One vector is turned by the same rotation once a tick. Each row is the vector after some number of ticks, and that number follows the row.
The counts run from 0 to 938.
[ 94 125  92  93 123  89 159 110 127 137 106 117 132 126 115 112 157  98
 139 147 104 110  81 130 158 103 117  84 122 154 162 121 149 160 131 138
 140 130 108 111 146 146 113 160 105 104 110 105 164  78 118 119 154 116
 159 126 152 146 130  77 161 133  65 120 115 118 113  82 142 172 133 112
 121 115 139 140 100 154 119 117 137 112  95 103 192 187 105] : 137
[104 122 121 113 116  76 149 114 140 132  92  93 149 148 145 138 141  88
 116 131  95 114  86 114 155  98 143 111 128 141 133 122 160 125 125 140
 136 128 123  95 106 140 127 157 106  88 114 142 136  61 126 134 163 120
 134 122 155 118 142  63 147 121  34 115 122 138 131 110 118 180 141 102
 117 111 116 154  91 190 117 127 121 116  80 104 186 164  90] : 35
[111 110 114  81 106  99 144  95 168 129 127 106 141 139 104 105 170 101
 119 152 110 101  98 116 159 100 109  79 124 131 182 120 135 144 137 144
 121 146 110  92 143 152 102 126 102  68 116 124 177 100 132 114 145 120
 147 132 155 153 135  90 172 137  87 129 134 144 165 100 151 183 147 135
 120 108 130 165 113 150 114 136 168 125  78 149 173 138 122] : 790
[119 113 113  80 120  77 121  87 169 143 138 104 113 144 113 130 133 107
 145 162 109  90  82 109 151  80 126 102 128 158 161 142 122 155 131 148
 136 155  93  94 104 139 121 142 113  88 115 145 166 105 141 120 146 117
 133 121 151 171 177  79 158 124  74 107 141 152 147  95 152 196 127 135
 127  81 130 156 108 152 109 145 160 117 109 139 172 136 121] : 404
[100 108 107  86 120  71 122  96 154 130 123  96 123 141 104 140 123 111
 141 159 102  96  82 108 157  81 132  91 132 158 157 146 117 162 139 156
 140 158  88 101 122 147 127 147 100 102 118 140 159 109 137 114 144 115
 146 117 141 172 178  70 154 117  58 106 147 158 131  98 152 195 125 128
 136  79 143 162 111 161 105 136 156 120 113 131 168 139 119] : 405
[129  94 135  83 134  90 121 119 142 130 122  94 142 133 116 124 150 102
 113 121  89 134  89 129 162  98 113 109 133 122 146 114 160 138 132 133
 140 129 106 100 111 130 117 145 101  80 108 123 157  83 152 127 173 130
 155 116 144 114 145  65 140 133  47 129 111 135 135 123 118 184 149 119
 107 115 109 147 101 182  95 110 131 112  63 129 174 157  94] : 453
[120 118 147  73 132  89 135  93 151 138 120  99 135 133 139 134 129 105
 118 135 115 114  88 118 153  86 139 115 113 122 132 122 163 161 134 136
 141 112  95 119 123 147 146 140 124 102 113 145 155  75 129 123 141 115
 153 134 158 110 132  61 144 101  46 134 137 129 146 114 117 165 155 114
 105 113 110 166  86 171 106 108 136 128  55 119 169 165 105] : 808
[ 88 127  82 111 107  60 132  81 145 145  88 109 142 153 133 133 161  98
 112 147 101 107 118 119 153  94 121  92 125 151 147 128 146 149 136 139
 139 150 113  91 118 152  88 166 106  76 107 131 165  73 124 134 137 128
 150 140 153 136 142  69 163 172  59 130 153 127 140 110 140 171 143 114
 138 115 121 156 113 159 103 124 149 116  83 115 177 137 116] : 629
[115 111 139  75 125  94 122  94 151 142 116  87 138 141 137 123 141 111
 106 141 104 104  81 108 143  96 124 100 100 124 162 123 157 147 115 162
 131 124 102 103 126 157 127 132 132  74 115 138 175  78 125 123 134 130
 154 149 166 122 125  64 149 108  69 145 136 133 156 109 116 166 159 120
 103 120 109 174 102 160 102 126 170 121  62 137 154 138 125] : 287
[ 97 122 106  88 123  75 155  82 156 147  83 107 124 134 155 107 139  95
 135 158 105 127  86 138 149  93 145 111 118 137 131 112 159 143 122 130
 149 112 115 129 122 145 124 156 110  60 120 139 136  83 133 132 151 100
 122 130 156 135 152  67 138 134  62 127 137 143 144  89 150 176 146 121
 118 128  96 145  83 152 138 135 132 117  71 125 172 185 115] : 387
[112 125 109  88 101  86 125  89 154 132 146  93 121 151 105 129 135  96
 129 147  96  89  73 108 153  73 126 106 122 153 154 145 122 165 145 152
 124 139 104  99 136 142 127 147 123 110 120 134 162 103 136 108 142 128
 153 125 146 148 170  81 167 109  65 111 130 143 154 113 133 172 131 143
 119  59 150 172 101 169 105 138 173 120  97 128 180 144 114] : 924
[130  94 125  82 140  83 119  77 162 150 132  98 109 147 136 138 137  87
 118 160  84 120  71 133 144  84 116 108 122 140 144 112 153 143 118 128
 126 123 105 120 110 143 129 146 124  65 127 132 181 107 150 124 149 146
 157 126 152 129 171  52 146 118  85 132 149 134 144 123 101 169 152 126
 106 109  86 141  96 165  97 145 143 108  80 146 166 133 120] : 673
[109 115 116  93 134  70 138  89 166 135  89 104 114 130 111 129 134  97
 129 160  96 102  76 131 158  96 124 101 127 150 143 102 150 115 126 125
 141 156 101 103 111 137 120 148 113  80 136 124 173  93 131 133 169 131
 137 117 156 152 181  71 141 132  79 122 138 154 118  84 129 189 127 114
 114 129 101 143  87 168 129 141 123  97 104 107 184 151 119] : 831
[122 107 133  85 120  98 137  83 130 134 101 109 122 147 113 140 155  80
 133 139  88 111  96 140 140  73 123 100 120 151 140 128 144 152 136 128
 127 124 101 124 149 121 129 147 108  95 112 111 137  90 109 138 154 130
 161 116 141 108 145  88 159 118  60 112 139 140 131 124 136 167 142 103
 117 124 100 160  95 186 105 112 141 129  40 128 171 152  90] : 884
[105  97 104 113 106  91 130  76 144 149 129 122 110 161 124 109 165  95
 124 143 106 125  81 127 157  94 108 111 148 159 152 120 147 137 123 125
 148 143 131  94 123 166  92 157  95  88 120 145 147  90 143 104 143 130
 138 128 156 141 176  66 145 150  66 122 144 149 152 132 140 205 145 108
 109 100 108 136 119 161  98 137 140 134  85 136 185 140 111] : 183
[ 92 132 108 111 104  76 166 102 167 147  85 104 137 153 142 128 146  98
 115 152 112 103  82 106 156 109 141  94 113 144 137 107 157 114 119 150
 127 135 127  96 112 151 121 152 118  78 123 128 164  67 119 134 155 118
 125 142 177 144 131  69 156 130  58 129 122 130 132  85 114 165 139 112
 110 123 112 158  94 169 130 144 143 107  99 105 189 152 117] : 557
[ 79 125  96  92  98  81 133  97 170 143 105 113 128 148 117 101 154 107
 111 149 116 113  79 109 165 100 127  88 124 152 162 122 144 134 130 148
 134 142 107  89 126 146 109 156 122  88 124 128 180  97 143 117 147 125
 138 136 153 159 158  57 166 147  64 136 115 135 134  94 136 179 135 135
 130  94 134 144 109 155 119 146 165 101 118 119 183 141 126] : 486
[117 113 104 101 110  80 135  79 148 155 108 107 110 149 126 115 151  88
 141 155  91  88  55 120 140  95 122 114 119 164 137 118 151 125 112 126
 135 130 131 104 118 150 120 156 123  79 129 123 170  88 116 126 154 146
 140 123 174 152 170  72 150 116  82 127 119 120 142 101 117 182 129 121
 106  99 101 154  91 169 127 148 157 105 106 115 191 133 129] : 917
[122  93 135  58 141  89 135  92 173 126 144  88 137 132 132 124 115 118
 101 145  83 118  69 108 157  83 126 113 116 106 147 103 158 160 137 151
 135 128  82 115 113 146 138 132 121  72 108 135 163  94 154 107 144 121
 156 132 148 130 145  61 145 124  59 121 136 146 155 104 109 160 153 139
 111 109 113 140  96 148 106 133 135 102  83 142 168 167 124] : 591
[134 122 116  99 105  87 142 100 146 153 120  96 136 152 136 144 138  89
 142 143  90  74  85 102 134  84 131 112 124 148 142 137 138 142 123 147
 117 139 119  85 103 145 142 132 109  76 116 140 148  81 116 126 155 129
 136 123 169 135 133  84 153 103  66 109 122 128 162 111 116 166 135 121
 107  95 107 178 107 180 119 137 140 131  73 119 173 133  94] : 119
[ 94 116  88  66 121  77 130  93 143 150 114  99 136 131 128  88 143 116
 125 144  98 100  75 118 155  95 125 105 120 151 157 126 151 172 123 148
 150 136 109 109 135 152 120 165 120  79 109 131 155  94 140 116 139 120
 142 136 153 154 159  65 161 140  71 125 119 132 151  95 157 185 142 138
 145  94 147 153 103 138 126 123 162 103 111 137 183 170 132] : 489
[114 116 139  83 140  97 137  88 173 126 116 104 102 132  96 126 142  91
 131 162 107 110  62 141 153  96 136  95 110 143 156 111 151 148 141 122
 137 107  97 134 155 135 125 130 122 103 133 113 178  97 121 118 153 127
 151 122 156 149 164  67 151 101  72 136 151 153 121 106 135 179 138 122
  97 115 118 156  78 179 118 145 167 115  74 115 170 166 119] : 228
[ 96 104 122  96 102  92 108  76 139 149 119 120 133 158 119 112 155 119
 111 143 111 109  86  97 164  79 122 106 134 155 160 126 142 153 124 152
 147 159 100  89 124 172 107 141 117 102 118 154 163  88 136 117 125 129
 153 130 168 133 150  77 152 130  68 140 132 132 156 117 147 193 155 114
 118 101 133 165 115 163  98 118 170 135  77 132 166 126 123] : 705
[ 89 116  92 111 102  77 139  95 147 142  87 105 153 153 132 121 164  93
 111 139  92 112 116 119 149  97 113  84 124 143 151 130 146 139 123 160
 131 151 128  83 112 135 102 168  99  60 103 123 162  77 124 131 139 131
 143 133 144 123 145  69 160 161  69 118 138 124 143 111 133 180 137 114
 139 108 118 150 117 170 107 118 158 104  89 128 172 135 110] : 628
[108 118 122  85 128  76 136 113 171 120 127 108 123 135 111 133 138  88
 109 140  93 123  91 125 161  82 120  88 125 143 155 121 125 141 155 145
 112 135  86 102 115 108 124 158 106  86 123 113 177 107 161 121 168 139
 152 121 119 135 156  71 162 144  53 117 124 147 127 101 108 173 129 129
 127  84 116 141 101 164  96 139 144  95  96 130 178 147  90] : 237
[ 96 117 114  98 117  84 170  94 169 115 114 106 127 151 125 150 130  79
 116 166  84 120  88 118 162  83 126  82 119 135 149  90 140 125 150 136
 113 148  95 116 119 131 119 151  97  76 124 102 155  97 136 130 158 118
 148 119 116 139 154  86 157 139  75  98 153 162 122  84 103 153 126 113
 127 106  93 129  96 160 112 147 113 100  83 123 178 156  99] : 166
[ 98 115 100  89 106  95 149  68 137 131 123  95 137 160 136 146 124  96
 130 166  90  79  76  93 150  74 130  93 101 158 153 122 126 156 134 185
 129 165  95 111 131 159 134 146 103  91 107 110 133  89 114 117 125 122
 162 141 149 148 144  96 164 108  81  90 156 150 149  87 128 163 132 112
 126  82 119 161 118 154 113 132 130 124  87 131 170 133 112] : 852
[ 83 119 100  78 114  99 166  75 162 137 114 108 128 135 129 103 144 111
 112 156 100 121  87 116 175  78 128 103 104 131 144  96 158 164 144 133
 141 132  97 120 142 161 116 149 112  86 102 128 130  85 135 115 138 108
 157 141 153 135 125  87 165 131  71 109 139 142 153  85 137 151 152 111
 111 119 116 137  90 133 134 120 127 114  65 135 185 188 122] : 0
[100  97 115  78 115 110 148  81 142 139 147 128 117 145 104 136 150  94
 141 168 108 106  95 114 165  76 109  80 122 155 166 114 125 160 143 145
 116 146  81 105 133 148 119 142  81 112 107 116 149  90 121 107 138 110
 160 119 138 148 127  97 165 112  71 109 154 145 135  96 142 165 135 102
 100  93 112 141 115 147  95 120 139 147  54 129 175 155 104] : 436
[125 114 109  83 139  78 154  93 166 119 128  87 128 132 105 132 145  95
 113 141  85 103  83 139 158  92 109  95 114 122 149 103 157 150 148 111
 125 132 113 113 135 127 115 129 120  89 115  96 180  96 129 116 172 139
 165 125 158 141 149  76 165 133  74 115 142 138 136 112 102 151 135 131
 102 111 111 149  73 170 117 129 127  90  89 120 190 171 121] : 585
[129 109 105 102 121  66 148 105 138 140  99  98 137 154 118 151 161  89
 147 155  77  66 103 121 142 101 111  88 128 152 160 119 146 136 135 139
 134 167 122  97 122 141 101 129  93  74  99 111 173  85  98 138 161 141
 148 132 161 149 153 103 151 131  80 104 153 131 134 109 133 178 125 114
 127 114 106 170 105 180 119 128 135 123  83 126 178 126 109] : 195
[ 93 102 118  77 105  95 121 105 122 150 130 119 119 143 122 121 160  95
 150 152 105  98  72 107 139  97 124  96 127 171 152 131 134 150 114 167
 117 133  97  87 120 155 136 162 112 102 120 123 169  79 131 118 144 124
 150 125 156 152 134  71 158 111  68 140 103 118 131  92 120 184 140 122
 110  78 128 157 112 155 102 128 165 138 105 119 175 143 107] : 567
[ 87 116  95  78 110  76 125  75 141 149 117 114 130 143 127 111 138 117
 130 157 101  90  91 108 156  76 125 100 117 166 142 127 133 166 130 158
 143 149  80  92 119 141 124 166 124 103 114 137 162  96 138 127 131 123
 148 136 157 153 151  80 178 137  73 122 124 124 138  78 148 173 135 119
 134  94 129 154 110 133 117 117 159 108 101 116 180 148 130] : 491
[ 96 111 123  91 120  77 116  87 156 123 118 112 130 138 107 118 140 123
 104 143 116 127  93 120 175  85 121 105 144 133 163 127 135 157 137 140
 155 160  91 106 110 145 103 149  97  87 117 151 149  90 161 119 144 109
 148 126 142 141 166  74 141 153  49 118 147 165 145 106 155 192 149 116
 125 114 132 145 110 158 104 119 140 124  71 135 173 149 111] : 101
[101 108  97  78 117  86 153  98 150 150  91 117 118 130 122 100 160  98
 138 154  90  96  85 131 157 100 116  93 115 152 155  99 155 137 118 122
 130 129  95 108 135 136 106 153 119  78 111 109 183  81 115 133 160 132
 142 116 165 154 134  73 176 140  77 128 113 114 127  72 135 163 135 116
 115 126 106 146  88 136 129 125 147  99  93 110 192 161 124] : 139
[109 108 127  95 131  79 126  82 135 131 128 106 115 149 125 132 140  93
 121 140  93 129  64 144 150  83 119 106 116 144 129 113 154 139 132 138
 129 121  95 123 129 137 136 162 127  97 138 107 163  94 138 125 161 150
 166 112 140 114 159  57 145 121  62 129 137 139 121 122  91 161 144 108
 100  99 102 135  95 186  93 130 141  96  75 115 173 151 108] : 670
[105  86 129  74 123 106 133 117 134 140 134 116 129 136 116 109 170 105
 121 138  99 119  82 116 170 104  97  89 136 134 174 105 145 146 123 146
 123 143  99  82 121 147 108 151  89  84 110 111 176  74 148 111 153 128
 157 123 139 137 122  83 159 142  64 123 104 123 133  92 121 182 149 118
  99 114 123 134 107 144  88 115 142 122  82 142 164 156  96] : 871
